Each path below is one point turned by a fixed rotation once a step. After each direction that follows a path, write how fast that rotation turns it, in deg/step (0 if it stays still).
Each turn is a multiple of 5 degrees from 10 to 175, or 0.
Each row of a path follows its step; steps can be skipped.
path 1
step 0: [-2.69, 1.33, -4.30, 0.50, 3.23, 1.05, -4.04, 2.36, 0.38, -1.10, -4.86, 5.12, -1.89, -1.19, -1.92, -0.68, 3.52, -0.92, 1.25, -0.29, -1.73, 1.63, -1.32, -1.74, -1.27, -2.69, -1.78, -2.24, -1.01, -1.13, 0.32, 2.91, -0.52, 3.87, 0.82, 1.06, 0.12, -0.96, 4.38, -0.10, 0.48, 3.25, -2.01, -0.25, 0.55]
step 1: [-0.09, 0.86, -1.32, 3.37, 2.46, 3.63, -2.06, -0.54, 2.34, -1.86, 2.33, -0.69, -0.73, 0.53, 4.24, -3.53, 0.63, 0.82, -3.44, 6.30, 1.53, 0.57, 1.89, 0.89, -0.34, 2.31, 0.54, 1.09, 2.14, 2.23, 0.83, 4.02, -2.06, 1.15, -0.67, -0.83, -1.97, 3.87, -2.45, -2.11, 1.66, -1.25, 2.53, 1.83, -0.95]
step 2: [2.31, -1.82, -0.77, -0.96, -0.54, -4.11, 0.37, 1.23, -0.91, 2.15, 3.41, 2.16, 1.69, 0.11, 1.31, 0.45, -4.21, 4.89, 1.70, 0.56, 0.08, -1.04, 4.87, 0.80, -0.39, -3.65, 2.44, 1.43, -2.14, -2.68, -1.53, 2.52, -2.36, 2.78, 2.69, 0.79, -0.23, -0.59, 3.25, 3.55, 1.24, -2.69, -1.01, 2.57, 1.04]
step 3: [-1.85, 2.69, -1.87, 0.72, 3.45, 0.45, 1.89, 0.17, -1.54, 1.76, -3.01, -0.28, -2.35, -2.30, -5.27, 1.69, 0.62, -0.34, 4.03, 1.92, -0.68, 1.83, 0.84, -0.85, 0.88, 1.49, -0.06, -2.22, -2.76, 0.22, 3.67, 1.84, 0.84, 2.69, 4.07, -4.00, -1.00, -0.26, 3.98, -4.20, -0.71, 0.90, 2.91, 0.56, -0.12]
step 4: [-2.46, 1.90, 2.69, 0.18, -0.43, -0.93, 0.05, 0.52, 1.03, 0.57, -0.09, -0.10, 0.27, -2.68, 1.80, -1.59, -0.19, 0.19, -4.92, 1.69, -4.23, 1.11, -0.07, 0.27, 1.56, 1.20, 1.72, -1.85, -0.35, 1.65, -2.49, 4.88, 1.71, 1.24, -1.01, -1.50, 0.57, 5.31, -5.53, 2.18, -0.19, 1.73, 3.08, 4.22, 2.01]
step 5: [0.86, -0.48, 0.59, -0.77, 1.43, -1.03, -3.90, -3.62, 1.32, -0.68, 3.27, 2.15, -1.02, 0.03, -2.05, 3.40, -4.50, 3.81, 3.25, 0.83, -3.98, 1.32, 1.79, -2.44, -0.88, -0.39, -0.05, 1.14, 2.52, -4.76, 1.04, 0.41, -2.91, -0.36, 0.04, -0.55, 1.38, -3.13, -1.79, 4.21, -2.85, -1.93, 0.36, 1.17, -0.81]
step 6: [-0.72, -0.47, -2.21, 1.97, 2.12, -1.77, -0.57, -1.13, 0.36, 4.57, -3.82, -4.10, -1.59, -7.84, -0.17, 0.08, 1.42, 1.40, 2.57, 0.89, -1.68, 3.12, -0.70, 0.28, -2.00, -0.42, -0.99, -2.27, 1.33, 1.93, -1.28, -1.45, 0.74, 2.13, -1.73, -0.28, -0.80, -2.60, 2.71, -3.70, 1.56, -0.92, -0.10, 1.87, -2.39]
step 7: [-1.09, 3.70, 3.38, 2.20, -1.00, -2.08, -4.71, 1.31, -1.33, -1.21, -0.77, 2.59, 3.81, -0.69, 0.00, -1.39, -2.73, 1.72, -2.01, 0.65, -1.30, 0.72, -0.98, -0.61, 2.14, 2.51, -2.00, -0.46, 0.05, 5.71, -1.36, -0.82, -1.69, 2.41, -0.12, 0.10, 1.50, 2.73, -2.29, 0.61, 4.21, -1.97, 3.94, -1.73, 2.38]
step 8: [-0.41, -1.89, 2.41, 1.13, 1.30, -2.34, 3.52, -0.92, -0.63, 0.57, -1.09, -0.86, -4.15, 1.03, -1.26, -0.66, -2.71, 1.99, 1.03, 0.92, -0.22, 0.15, 3.28, -1.50, -1.65, 0.60, 4.60, 0.82, 2.59, 0.18, 5.25, -1.32, -4.02, -0.56, 0.45, 3.82, 1.35, -4.01, -2.91, 4.07, -0.64, -2.23, 0.72, 0.17, 2.51]
step 9: [-3.20, 3.84, -2.24, -2.62, 2.83, -2.72, -1.11, 2.37, -0.12, 0.59, -0.72, -2.85, -1.99, -3.61, -0.81, 0.89, -0.61, 1.13, 2.09, -3.23, -2.65, -0.25, 1.67, 1.35, -3.14, 1.19, -0.60, -3.93, -0.10, 0.98, 1.58, 0.64, 2.31, 0.37, -0.85, 1.14, 2.63, 1.25, 2.08, -1.45, 3.20, 2.26, -6.17, -1.85, -1.29]
step 10: [-2.39, 2.45, -0.13, 4.91, -2.07, 1.08, -3.24, 1.73, 2.17, 2.07, 1.39, -1.23, 0.46, -0.50, -0.59, -0.37, -2.92, 1.14, -0.42, 1.32, 2.07, 0.42, 1.53, 0.89, 0.11, -0.21, -2.31, 0.36, 0.66, 2.45, 2.26, 0.01, 0.96, -3.83, -2.82, -0.62, 0.09, 5.41, -3.28, -0.09, -1.81, 0.44, 5.83, -4.60, 0.61]
[0.34, 1.70, 1.80, 0.69, 0.25, -0.79, 0.63, -0.33, 1.83, 0.08, -0.48, -0.73, -0.32, 0.49, -1.08, 0.44, 0.38, -0.83, 0.48, -0.85, -0.29, -1.46, 0.67, 1.43, 0.01, -1.08, 0.86, 0.43, 0.35, -0.01, 0.10, 0.64, -0.61, -0.23, 0.12, -1.59, -0.06, 0.84, 0.48, 0.21, 0.06, 0.06, -0.43, -0.16, 0.07]
60
[-0.14, 0.52, 1.39, 0.59, 1.60, 0.90, -0.59, -0.31, -0.58, -0.01, -0.59, 0.33, -0.03, -0.49, 0.50, -0.20, -0.04, 0.48, -0.99, -0.22, 1.00, -0.05, -0.50, -1.11, 0.90, -0.72, -0.19, 1.07, 0.45, -0.90, 0.40, -0.02, 0.86, -1.83, 0.46, 0.42, -0.22, 1.40, -0.43, -0.01, 0.93, -1.12, -0.13, 1.12, 1.36]
115
[0.59, 0.26, 0.15, -0.22, -0.06, 0.47, 0.41, 0.08, 1.35, -0.67, 0.01, -0.16, 1.19, -1.47, 0.07, -0.08, 1.00, 2.20, -1.37, 0.38, -0.18, -0.34, 0.28, 0.03, -0.66, 0.72, -0.20, 0.26, -0.60, 1.15, 0.06, -0.48, 0.90, -0.30, 1.85, -0.65, -0.79, 0.07, -0.90, 0.72, 0.16, 0.53, -0.80, -0.94, -0.83]
130
[0.68, 0.86, -0.04, 1.12, -0.75, -0.14, 0.16, 0.52, 0.29, 0.52, 0.96, 1.43, -0.65, 1.19, 1.50, 0.47, -1.19, 1.01, -0.08, -1.83, 0.20, -0.10, -0.88, 0.14, -0.32, 0.03, 0.18, -1.21, 0.51, 0.52, -0.57, 0.15, 0.60, -0.75, 0.58, -0.08, -0.51, -0.04, 0.30, 1.27, 0.20, -0.11, 1.74, 0.25, -0.74]
130
[-0.13, -0.24, 0.18, 0.81, 0.31, -1.03, 0.99, -0.34, -0.60, 0.37, 0.55, -0.06, 0.11, -0.40, 0.11, -0.43, -0.58, 0.28, 0.37, 0.20, -0.65, 0.54, 0.21, 0.25, 0.61, -0.81, -1.22, 1.18, -2.17, 1.09, -1.51, -0.42, -0.31, -1.40, 0.20, -0.45, -0.63, -0.46, 1.31, -1.09, -0.11, -0.54, 0.86, -1.27, 0.82]
90
[0.71, 0.23, -0.80, 1.19, -0.74, 1.32, 1.58, -0.43, 0.32, 2.03, -0.02, -1.25, -1.55, -0.75, 0.32, -0.28, 0.64, 0.13, 0.01, 0.43, 0.61, 0.50, -0.58, -0.22, -0.11, 0.35, 1.22, 1.98, 0.25, 0.46, 0.36, -0.11, -0.32, 0.20, -0.23, 0.50, 0.58, 0.38, -0.47, 0.16, -1.01, -0.01, 0.82, -0.02, -0.19]
160
[0.79, -1.35, 0.15, 1.35, -0.79, -0.66, 0.36, -0.08, 0.33, -0.65, 0.62, 0.88, 0.53, -0.74, 0.21, 1.11, -0.45, -0.80, 0.59, 0.68, -0.16, 0.10, 0.38, 0.25, 0.33, -1.34, -0.15, 0.01, -0.22, -0.99, 1.21, -1.32, -0.29, 0.51, 1.14, 0.76, 0.31, 0.40, -0.35, 2.03, -1.11, -0.66, -0.31, -0.39, 1.04]
125
[-1.11, -0.44, 0.36, 0.45, 0.57, 0.36, -0.26, -1.86, 0.98, -0.30, 0.77, 0.52, -0.49, -1.48, 0.85, -0.17, -0.16, -1.14, -0.04, -0.17, 1.43, 0.63, -0.76, 1.01, -0.27, 0.74, 1.57, -1.18, -0.69, 0.04, 0.37, 0.32, 0.10, -0.43, 0.91, -0.41, 0.68, -1.58, 0.47, -0.66, 0.51, 0.35, -0.28, -0.14, 0.60]
135
